First come named turns, each shown by rows before and after it. For each pair of rows after them, which turns, in which order, take the first row to the second? The first pair is done for you.
turn L:
[ 1.76 -1.12  1.89  2.60  2.09  0.41  1.05  0.90  2.60 -3.16  3.02 -1.15
 -0.35 -1.73  1.43] |-> [ 2.17 -0.47  2.16  2.52  2.21 -1.49  0.82 -0.13  2.15 -3.73  2.51 -1.09
  0.09 -1.16  1.90]
[ 1.46 -0.72  2.75  2.64  0.05  2.05  2.08  1.75 -0.45 -7.43  3.17  0.06
  1.30 -1.62  1.13] |-> [ 1.43 -0.22  2.76  2.09 -0.16 -2.27  1.56 -0.73 -0.85 -7.69  2.48  0.61
  2.04 -0.12  2.71]
[ 1.54  1.07  0.37 -1.07 -0.58  0.76  1.43  2.27  2.42 -0.69  2.12  1.12
  1.80  1.77  1.81] |-> [ 1.95  1.22  0.61 -0.87 -0.33  1.02  1.57  2.41  2.09 -1.18  1.94  0.98
  1.82  1.56  1.57]
turn V:
[-2.40  1.69  3.36 -1.39  1.35 -0.77 -2.74 -1.77 -0.41 -0.55 -0.41  1.02
  2.02  0.78 -1.79] |-> [-1.98  1.84  3.30 -1.32  1.58 -0.85 -2.69 -1.78 -0.70 -0.54 -0.82  0.87
  2.04  0.64 -2.00]
[ 1.57  1.39 -1.58  1.40 -1.17 -0.82 -1.32 -0.46 -1.92  0.10  0.86 -1.03
 -0.13 -0.86  1.03] |-> [ 0.74  1.20 -2.08  1.03 -1.53 -0.93 -1.67 -0.62 -1.48  1.38  0.90 -0.79
 -0.32 -0.31  1.19]
[ 0.01  1.22 -0.40  1.24  2.89 -2.96  1.51  0.49 -0.47 -0.71 -1.94  0.10
  1.39 -0.39  0.09] |-> [-2.15  0.62 -1.30  0.09  1.86 -3.07  0.94  0.31  1.14  1.99 -1.12  0.84
  1.03  0.48  0.76]
[ 0.88 -4.12 -3.40  2.45  0.92 -0.31  0.47  1.70 -0.70  5.51 -5.49 -0.75
 -1.70 -0.97 -1.87] |-> [-3.66 -5.20 -0.25  2.62 -3.03  0.38  0.76  1.05  4.59  2.94  2.77  0.37
 -0.67  1.55  2.87]
turn Y:
[-0.28 -1.94  0.98  0.72  3.34  4.11 -0.09  1.26  0.02  3.87  0.01 -1.23
 -0.49 -2.49 -0.52] |-> [-1.36  0.86  4.03 -0.93  1.74  3.91 -1.21 -0.15  0.86  3.06  2.14 -1.44
  0.49 -0.94 -0.69]
[ 1.62  0.92  1.66  1.18 -0.27 -4.12  0.65 -1.93 -0.67 -6.16  0.69  1.54
  1.78  0.79  2.14] |-> [ 2.64 -1.45 -1.00  2.65  0.96 -4.00  1.62 -0.73 -1.41 -5.43 -1.17  1.63
  0.91 -0.68  2.38]
[ 1.98  0.54 -0.48  0.81  1.02  0.42  0.20  0.22  0.95 -3.24  2.67 -1.21
 -0.56  0.85  0.48] |-> [ 2.31 -0.08 -1.22  1.25  1.47  0.60  0.51  0.65  0.69 -3.03  2.17 -1.17
 -0.80  0.45  0.46]

(two turns a pair)
[ 0.09  1.25  2.22 -0.59 -0.28  0.42 -0.87 -0.43  0.90 -2.04  1.47  0.19
  1.33  0.63  0.22] |-> [-0.95  0.49  1.53 -0.89 -0.65 -0.02 -1.00 -0.56  1.68 -0.89  1.97  0.51
  1.10  1.11  0.94]
L then L
[ 2.42  2.31  1.71  0.54  2.65 -1.48 -0.54 -0.76 -1.75 -0.70 -2.22 -1.01
 -0.37  0.84 -1.03] |-> [-0.87  0.08 -1.12 -0.52  1.30 -1.90 -1.19 -0.86  0.81  4.10 -1.26  0.40
 -1.45  1.98  0.42]
V then Y
[ 0.99  2.18 -0.43 -0.74  1.10 -2.95 -0.14 -1.97 -1.32  1.82 -3.04 -0.53
  0.03  1.33 -0.79] |-> [-2.68  0.36 -0.37 -1.04 -1.24  0.86  0.13 -0.28  2.80  3.31  1.98  0.23
 -0.69  1.86  0.85]
V then L
[ 0.18  1.18 -0.77  2.16  0.70 -1.35  2.91  0.19 -0.41 -2.10  1.75 -2.62
 -0.69  0.89  2.72] |-> [ 0.17  0.91 -3.14  1.27  1.55 -2.17  2.35  0.07 -1.21  1.41 -1.03 -2.37
 -1.59  0.73  1.56]
V then L
[-0.04  1.06  0.89  0.74 -2.03  2.93 -0.32  0.97  1.10  0.48  1.84 -0.37
 -0.70 -0.42 -0.08] |-> [ 1.36  2.16  0.12  0.11 -0.79  1.89 -0.79  0.37 -1.01  1.66 -1.22 -0.56
 -0.86 -0.82 -1.84]
L then V
[-1.74 -0.04  0.12  0.64 -0.03 -3.38 -0.32 -1.78 -1.79 -1.06 -0.57  0.47
  1.07  1.78  1.01] |-> [-2.37 -2.09 -2.31  1.08  0.30 -2.29  0.00 -0.56 -1.28  1.14 -1.09  0.85
  0.04  1.08  1.10]
Y then L
[-1.71 -1.79 -0.15 -0.33 -1.35 -1.62 -1.93 -2.48  0.43  1.46  1.07  0.14
 -0.43  1.35  1.51] |-> [ 1.47 -0.94 -0.35  0.52  0.80 -1.80 -1.57 -1.91 -2.72  0.18 -2.52 -0.75
 -0.58 -0.40 -0.69]
V then V
[-1.77 -3.65  0.73  1.20  0.31 -1.86 -1.88 -0.36  1.22 -2.13  2.22  0.84
  1.78  0.08  0.05] |-> [ 0.02 -1.13  2.32  0.47  1.05 -2.06 -2.46 -1.08 -0.82 -3.25  0.49 -0.03
  2.38 -0.14 -1.94]
V then Y
[ 1.06  1.19  0.09  2.02  1.03 -4.12  0.21  0.17 -1.08 -3.32  2.29  0.47
  0.91  1.18  2.55] |-> [-1.37  0.33 -2.69  0.06  0.49 -4.47 -1.06 -0.26  0.31  2.41  1.27  1.47
 -0.32  2.15  2.28]
V then V
[-0.53  1.86  2.52 -0.75  0.66  4.65 -0.21  1.35  0.62 -1.55  1.19  1.38
 -1.05 -1.29 -1.36] |-> [ 0.19  3.12  3.14 -1.38  0.83 -1.93 -1.01 -2.44 -0.59 -2.59 -0.30  1.79
  0.21  0.81  0.49]
L then L
[-2.61  1.78  4.79  0.86 -3.67 -1.28  0.06 -1.27  1.42 -1.57  3.27  0.60
  3.31  1.25  2.22] |-> [-1.95  1.88 -0.47 -1.36 -1.36 -2.21 -1.58 -1.19 -1.27  6.44 -3.91  0.95
  1.40  0.44 -1.65]
V then V
[ 0.36 -3.71  1.14  1.71  1.58 -0.14  2.30  0.21 -1.27 -1.96  0.38 -0.91
  0.24 -0.98  1.26] |-> [-2.22 -4.54 -0.38  0.22  0.50 -0.43  1.25 -0.05  0.60  1.90  0.99  0.07
 -0.37  0.11  1.75]
V then V
[ 1.01  0.93 -0.35  1.02 -0.03  3.21  1.73  2.31  1.46 -0.44  1.44 -1.83
 -2.24 -1.54 -2.09] |-> [-0.34  0.60 -0.82  0.45 -0.65  3.17  1.40  2.09  2.48  0.99  2.13 -1.37
 -2.50 -0.90 -1.68]
V then V
[-0.02 -3.27 -1.63  2.77  0.27 -0.54  2.17  1.19  1.80 -1.42  1.71 -0.54
  0.07 -0.60  3.67] |-> [-0.51  2.27  3.51 -0.12 -1.22 -0.01  0.02 -0.68  1.61 -2.78  3.42 -1.34
  1.65  1.15  1.43]
Y then Y
